Rotation paths and how fast each direction turns (degrees per step):
Each turn is a multiple of 5 degrees from 10 to 175, or 0.
path 1
[-6  8 -1 -4 15  6  6  2 -3]
[ -1   2   2  -6  12   3   2   1 -15]
[ -3  -8  -2 -12   6   3   0  -1 -13]
[ -5 -10  -4 -15   5   1   4   3   1]
[ -4  -2   1 -10  13   1   6   4   9]
[-4  2  9 -3 18  3  4  0  1]
[ -6   0   5  -5  13   6  -2  -6 -10]
[-8 -4 -6 -9  5  8 -2 -2 -9]
[ -6  -3  -9 -12   5   2   6   6  -2]
[  0  -2   1 -11  11  -3  10   8   0]
[ 0 -5 11 -7 15 -1  2  0 -3]
[-8 -6  6 -6 12  6 -4 -8 -2]
[-12   0  -5  -7   8  11  -1  -3   0]
Speeds:
[-5  7  0  5  4  6 -3 -5  1]  60
[-3 -8 -2 -3 -5  3 -6 -6 -1]  80
path 2
[ -9   7 -17   0   4   2  -2   8  -2]
[  4   4 -10   4   5   1   4 -11 -13]
[  1   4   3  -3  -1   4  -8   6 -18]
[ -6 -12  -8  -3   3   2   6   7 -10]
[  4 -12  -3  -2   5   4 -10 -11  -6]
[ -3  -3  -3  -1   9  -3 -16   9  -2]
[  2  -2 -17  -7  12  -4   2   0   1]
[  7   7  -7  -1  -1  -8 -10  -9  -9]
[  0   4   0  -4   6 -11   1  11 -13]
[  4  -9  -7 -14  -3  -4   7  -4  -9]
[  1 -12   6   1  -4 -11 -11  -3  -8]
[-1 -8  4 -9 13 -7 -2  7  3]
[  1  -4 -10 -11  -1  -8  -7  -6   9]
Speeds:
[ 2  6  0  0 -5 -2  7  1 -9]  55
path 3
[-5 -3 13  8 -2 -8 -8  6 -8]
[  3 -14  -5   6   0   3  -9 -11  -3]
[  3   1  -8  10   9  -2   7   7 -11]
[-5 -6 -1 10 -3 -6 12 -6  9]
[ -6  11 -10   5   6   8  -4  -4   8]
[ -2  11   0  -2   0 -18  -2   5   4]
[ -5   0   1   6 -14   3 -13  -1   3]
[  7   7  -2   1   2  -4  -8  -8 -15]
[ 11  -8  -4   5 -12  -4   6   5  -4]
[  1   6   4  11  -1  11  10 -10  -3]
[10  6 -6 -3  6 -4  9 -6 10]
[-2 10  5  4 -6  3  3 12 11]
[  1   6  12  -4   1  -3 -11 -11   6]
Speeds:
[ 4 -7 -5 -2 -5  0 -2  0  7]  155
[ 7  7  3 -4 -7  3  3 -2 -1]  20
[-4  6 -2  0  3  0  5  0 10]  55
path 4
[-2  2 -6 13  0 -6 11  1  5]
[-11   7   1  -6  -2  -5  11   2  -5]
[ -2  10   9   0  -1   2   5 -14   4]
[ -3  -9   7   9   3   1   4  -9 -10]
[ 1  5  2 18 -4  2  6  4 -2]
[-5  2 -9  2 -6 -7 12 -2 -1]
[-5 13  8 -4 -1 -8  5 -4 -5]
[ -3  -1   7   5   7  -1   4 -15   4]
[-8 -4  7 11  1  6  7  2 -8]
[  0   7  -4  10 -10   3   9  -1   3]
[ -2   5  -4  -1  -5 -11   7  -6 -10]
[ 0 11 11  4  5 -9  1 -7  0]
[-8 -7  4  8  8 -1 10 -5  1]
Speeds:
[ -4   0   5  -3   0   0  -1   6 -10]  155
path 5
[  5   9 -11  -9   9   9  -2   1   0]
[  5   4 -12  -9  -6  -5 -10   7  -7]
[ -2  -1 -15  -5   4  -5  -3 -13  -1]
[ -2   3  -3   3  -6   0 -16 -10 -10]
[-16   1  -2  -8   8   3  -4  -6  -8]
[ -5  -2   9 -12  -7  -8  -7  -2  -7]
[ -3   4   8  -8   3  -6   7 -15  -3]
[  0  15  13  -2 -10   3  -3  -6  -1]
[-10  13   0  -7  -2   1  12   1  -1]
[ -3   3   0  -4 -19  -6   5   1   5]
[ -5  -2  -5   6  -8   1  16 -11   0]
[ -6  -3   3   7 -15  15   0   0   0]
[ -7 -11  -1  -1  -1   9  12   6  -7]
Speeds:
[ 6 -4  0  3 -2 -6  1 -9  2]  95
[ 0  1 -3 -7 -6  5  1 -5 -5]  0
[-7 -6 -6  6 -3  0 -3 -1 -2]  45
[-2  4 -2 -4  5 -5 -9 -4 -3]  20
path 6
[-14  -4  11   6  -7 -11   1  -4 -10]
[ -3  -8   5 -18   1   4  14  -6  -6]
[-17  10   3   2   8  -1   3 -14   4]
[-12  -9  10  -1  -6 -12   3  -1 -12]
[ -3   0   3 -16   3   8  15 -11  -1]
[-21   7   4   5   6  -6   0 -10   1]
[ -6 -13  11  -6  -7 -10   6  -4 -10]
[ -7   6   3 -10   4  10  14 -12   0]
[-21   2   5   5   4 -10  -3  -5  -2]
[ -2 -11  11  -9  -8  -5  11  -8  -8]
[-13  11   1  -6   6   9  10 -11  -1]
[-19  -6   5   1   4 -14  -2  -5  -3]
[  1  -6  11 -10  -7   0  14 -11  -6]
Speeds:
[  5 -10   4   2   4   2   1  -1  -4]  130
path 7
[-5  0 -7  3 17 -5 -7 -8  4]
[ 0 -2 -6 -6 10 -2 -6 11 11]
[10 -3  1  0 17  0 -7 -4  3]
[10 -5 -2 -7  5 -9 -7 12 -1]
[  3  -7   7   5  12 -12  -6  -2  -5]
[ -5  -3  -9  -4   3 -15  -8   8  -4]
[-9 -4  0  6 15 -8 -5 -3  4]
[ -2   2 -15  -6  10  -4 -10   4   5]
[ 5 -5  4  1 18  0 -5  2 10]
[13 -2 -8 -7  9 -6 -8  6 -2]
[  6  -9  10   2  11 -10  -5   5   0]
[  2  -3  -8  -2   5 -14  -9  -1 -10]
[-10  -8   3   4  10 -13  -6   5   3]
Speeds:
[11 -2  5 -2 -1  0  0  2 -4]  55
path 8
[  2  11  10   8 -11   2  -4  -2  -4]
[10 13 -4 -2  0  4  1 -9 -1]
[ -4   3 -10   1  -2   7  13  -5   3]
[-11  -2   6  10   1   3   8  -7  -7]
[ 9 -1  2 14  1 -7  0 -9 -5]
[ 13   1   1   1 -10  -3  10   0   1]
[ 5  5  2 -1 -2 14  9  5 -8]
[-2  8 -5 14  1  9 -3  2 -3]
[-3 10  1  7 -9 -4  0 -9  4]
[  6   7   2  -4   0   0   8 -15  -4]
[ 4 -5 -9  6  5  6 14 -4 -3]
[-4 -4  4 13 -6  3  8  3 -3]
[ 8  6 11 10 -4 -2 -4 -2 -9]
Speeds:
[ 9  2 -1 -9 -1 -1  3 -3  2]  90
path 9
[ 14   6 -12   3   8  -4  -6   4   7]
[17  1 -5 -3  4  1 -8  7 10]
[14 -3 -4 -7  2 13 -6  3  8]
[ 7 -2 -8 -3  6 16 -6 -6  4]
[ 5  1 -7  9  7 14 -9 -9  2]
[  7   4  -1  15   2   9 -12  -2   0]
[11  4  3 12 -3 10 -9  8 -4]
[11  3 -2  6 -3 14 -2 12 -8]
[  7  -3 -11   5   2  13   3   9 -12]
[  6  -5 -17   8   5   3  -1   5 -10]
[ 10  -8 -12   9   3  -5  -8   5  -5]
[ 15 -11  -5   3  -2  -4 -12   7  -2]
[ 14 -14  -2  -5  -5   5  -9   2  -4]
Speeds:
[-1 -8  2  1 -4 -3 -1 -1 -9]  10
[-2  7  3  6 -2  3  4  3 -7]  35
path 10
[  2 -10   6   7   8   4  -8  -6  11]
[10 -7 -7 -3  6  8 11 -6  6]
[ 4  2 -1  7  9 18 -4  7 -3]
[  7  -8  11 -10  -4  12  -3   2   1]
[  2  10  -5  -6 -10   9   9   8   1]
[ -3   5   5   1  -7   1 -11  16   4]
[ -2   1  -1 -11 -11  -7  -2  -2  13]
[ -2   9 -14  11  -5  -4  -3   1   9]
[ -2 -12  -4   4   4  -4 -15  -3   7]
[ -1  -8 -10   0   0   6   4 -16   6]
[ 2 -8 -5 15  3 11 -1  3 -3]
[ -3 -15   7  -8   3  11   1   2   1]
[ 0  5  4  2 -5 15 14  2  3]
Speeds:
[-7 -2  4 -4  5  1 -9  2  0]  130
[ 2 -5 -2 -1 -2  8 -1 -1 -9]  45
[-7 -6 -5  5 -3 -4 -1 -4  0]  35
path 11
[  3   3 -11  -5 -10  -6  -8 -13   0]
[ -8  -9  -6  10  -7  -2  -4 -12  -9]
[  2   5  -9   7 -10  -1 -17   0  -4]
[  1   2  -7  10 -14  -2   7  -4  -9]
[  1   2  -4  10 -14  -2  -7  -5  12]
[  2   2 -11  -4 -12  -7   1 -14  -2]
[ -8 -10  -5  10  -7  -2  -9 -12   2]
[  1   4 -12  -1  -9  -4 -14  -4 -10]
[ -4  -3  -6  16 -11   1   0  -4  -8]
[  6  10  -7   7 -15  -2  -8   0   4]
[ -1  -2  -7   5 -14  -5   9 -13  -1]
[ -4  -5  -6   4  -9  -3 -14 -11   9]
[ -2   0 -12  -2  -8  -6  -4 -11 -14]
Speeds:
[-2 -5  0 -7  2 -3 -1 -9  5]  65
[-4 -6  2  5  0  1  9 -3 -4]  155
[ 6 -1 -1  3  9 -6  2  2  1]  0
path 12
[ -3 -10   0   9  10  -1  13   5  11]
[-10 -11   4  -4   3  13  -1 -14   3]
[-6 -1  2 13 13 10  2  9 -8]
[ -4  -3  -4   0  -2   5  12 -14 -14]
[  0 -14  -1   9   1  -5  -6   5 -14]
[  0 -11 -13   3   3  -4  16  -1   4]
[ -7 -19   7   0   3  -1  -6  -7   4]
[-2 -6 -4  7 13 14  8  6  5]
[-15  -1   6   1   5   6   5 -14  -7]
[  6  -8  -1   9   5   9   1   5 -15]
[ -9  -7 -13   2   0  -7  10  -6  -9]
[  4 -21   7   6  -1  -5   1  -1  -2]
[ -6 -11 -13   0   8   5   4   1   9]
Speeds:
[-4  1  5 -1  5  6 -1 -1  9]  60
[-4  4 -8  3  5 -1  2  7  2]  145
[-6 -9  0 -1  2  3  5  2 -4]  0
path 13
[12  3  2 -4 -5 -4 12 -4 -8]
[  2   5  -8 -11   8  -1  -8  -7  -2]
[  5 -10  -2   2   0   3 -11  12  -4]
[ 9 -2  9  0  1  0  4  2 15]
[-9 -9  3 -8 10  2  9 -6 -1]
[  9  -4  -2   0  -7   3   7  -5 -14]
[  8  10  -1 -14  -1   2  -9  -4   3]
[-2 -6 -4 -5 10  3 -4 15 -1]
[ 12 -11   0   5  -2  -5   7   2  11]
[ -3  -6   9  -7   8  -2   3 -14   1]
[  4  -3  -3  -1  -1  14   3  -1 -14]
[ 10   5  -3 -13 -11   0  -1   4   5]
[ 0 -1 -1 -9 14 -7 -1 10 -1]
Speeds:
[-1  3  4 -2 -3  9 -5  6  3]  85
[-3 -7  7  5  1  3  3 -4  4]  70
path 14
[  2 -11  -3  -8  18   1  -5   5   9]
[  1  -3   3   5 -12  12  -8 -14  -6]
[ 15  -6 -12   5  -1 -13   3  11   4]
[-10  -8   6  -4  11   5 -18  -4  -2]
[ 19  -1  -1   8 -11  11   5  -5   1]
[ -6 -12 -15  -1   1 -14 -11   6   4]
[  8   0  14   3  10  11  -9  -1 -11]
[  7  -8  -8   0 -10   0   3  -6  19]
[ -5  -5 -11   2   3  -2 -12   7 -18]
[16 -6 16  3  6  0 -2 -8  8]
[ -6  -2 -18   0  -9  11  -9   5   8]
[ 10 -12   2  -1   6  -6   1  -2 -19]
[  4   4   5   8   2  -1 -13  -4  19]
Speeds:
[ 0 -3  8 -3 -6  2 -1  1 -8]  145
path 15
[-13   2   7 -11 -13   2   2  -3  -7]
[ 2  8 19  0 -8  1  1 -5 -4]
[ -1  -2   6 -13 -17  -8   4  -2   3]
[  9  -3  10  -2  -7  -4   8  -6 -14]
[-12  -5   5  -8 -14   1   4  -2  -8]
[ 0  9 18 -2 -6  5  3 -6 -8]
[ -4   0  11 -10 -17  -6   1  -2   4]
[12  1 10 -5 -8 -6  8 -6 -9]
[ -8 -10   4  -7 -15  -3   5  -1 -10]
[ -2   8  13  -5  -4   4   4  -7 -14]
[ -7   1  12  -5 -17  -1  -1  -1   4]
[11  6 11 -7 -7 -6  6 -7 -4]
[ -2 -12   5  -5 -16  -5   4  -2  -7]
Speeds:
[-9  4  3  2  2  7 -2  0 -2]  80
[ 4  4 -2  0 -5  3  1 10 -3]  0
path 16
[-10  -5   5  -6   1   2  18   5 -11]
[-11  10  -4   5  -7   5   0  16  -6]
[ 7 -8 -9  4  4  8  0 18  9]
[15 12 -2  7  7 -7  6  3  8]
[ -1  10  -7   3  11   2 -11 -12  12]
[ -4  -9   2  -1   9  -1  10 -18   4]
[-14   5   3   8  -7  -1   8 -11 -10]
[ -9 -10  -5   5  -9  16  -3   2  -6]
[13 -4 -1  2 -6  8 13 10 -9]
[11 18 -6 -3 -1  8 -6  8 -3]
[  7   0  -3 -15  14   6  -1   2  13]
[-6 12  5 -5 11 -9 13 -4  7]
[-23   2   0   6   4   1  -4  -2   8]
Speeds:
[10  1  3  5  4  3 -5  2 -1]  60
[-4  0 11  1  4  2 -1 -5  3]  55
path 17
[ -5   1  -5  14 -12  -7  -1  -1  -1]
[ -1   8   3  -5   0 -10  12  -1 -12]
[  9 -11  11  -1  -5   4   3  -6  -6]
[ -3   8   4   1  -5   4 -14 -12  -2]
[ 6 12  1 14  0 -3  6 -4  6]
[ 11   3   1  -2  -5 -14  -2   8  -6]
[  1   0   4  -8 -15  10   6   0  -2]
[ -5  -5  -4   6  -8  -5  -2 -16   0]
[ -5   9  13   3   5 -11   3  -5  -1]
[ 10  -2   9  10  -1   4   1   6 -10]
[ 9  9 -7 -8 -7  4 -5 -8 -8]
[ 7  2  2  1 -7 -3  6 -9 15]
[ -5   2   6   6  -8 -14  -7   5   0]
Speeds:
[ 7  5 -5 -1 -4 -1 -2  5  6]  60
[-4 -4 -5 -3  8  3 -1  5  4]  0
[ 1 -4 10 -2 -2  0 -4  6  2]  110
path 18
[ 0 -3 16  1 -8  7  6 -1 -7]
[ -4   0 -18  -6   0  -1  -5  -3  -9]
[-3 -6 16 12  0 -4  0 -2 -6]
[ -5   3  -8 -15  -8   7  -1  -5  -6]
[  1  -5   2  16   6  -6  -2   2 -11]
[-10  -3   6 -13  -9   4   0  -7   0]
[  5   5  -9  11   1   1  -2   3 -15]
[ -9 -15   9  -6   0  -2  -1  -7   0]
[ -2  14  -7   4 -10   4  -1   1 -11]
[ -1 -18   3  -1  11   1  -2  -4  -7]
[ -9  10   0   1 -16  -6   0  -3  -4]
[  3  -8  -1   2  10  12  -4  -1 -12]
[ -7  -3   2  -2 -11 -16   1  -4  -4]
Speeds:
[ 1  3  0 -2 11 -6  1 -2 -4]  145
[-2 -4 -4 -8  2  2 -6 -5  4]  170
[ 7 -6 -8  0  0 -1  4  1 -2]  140
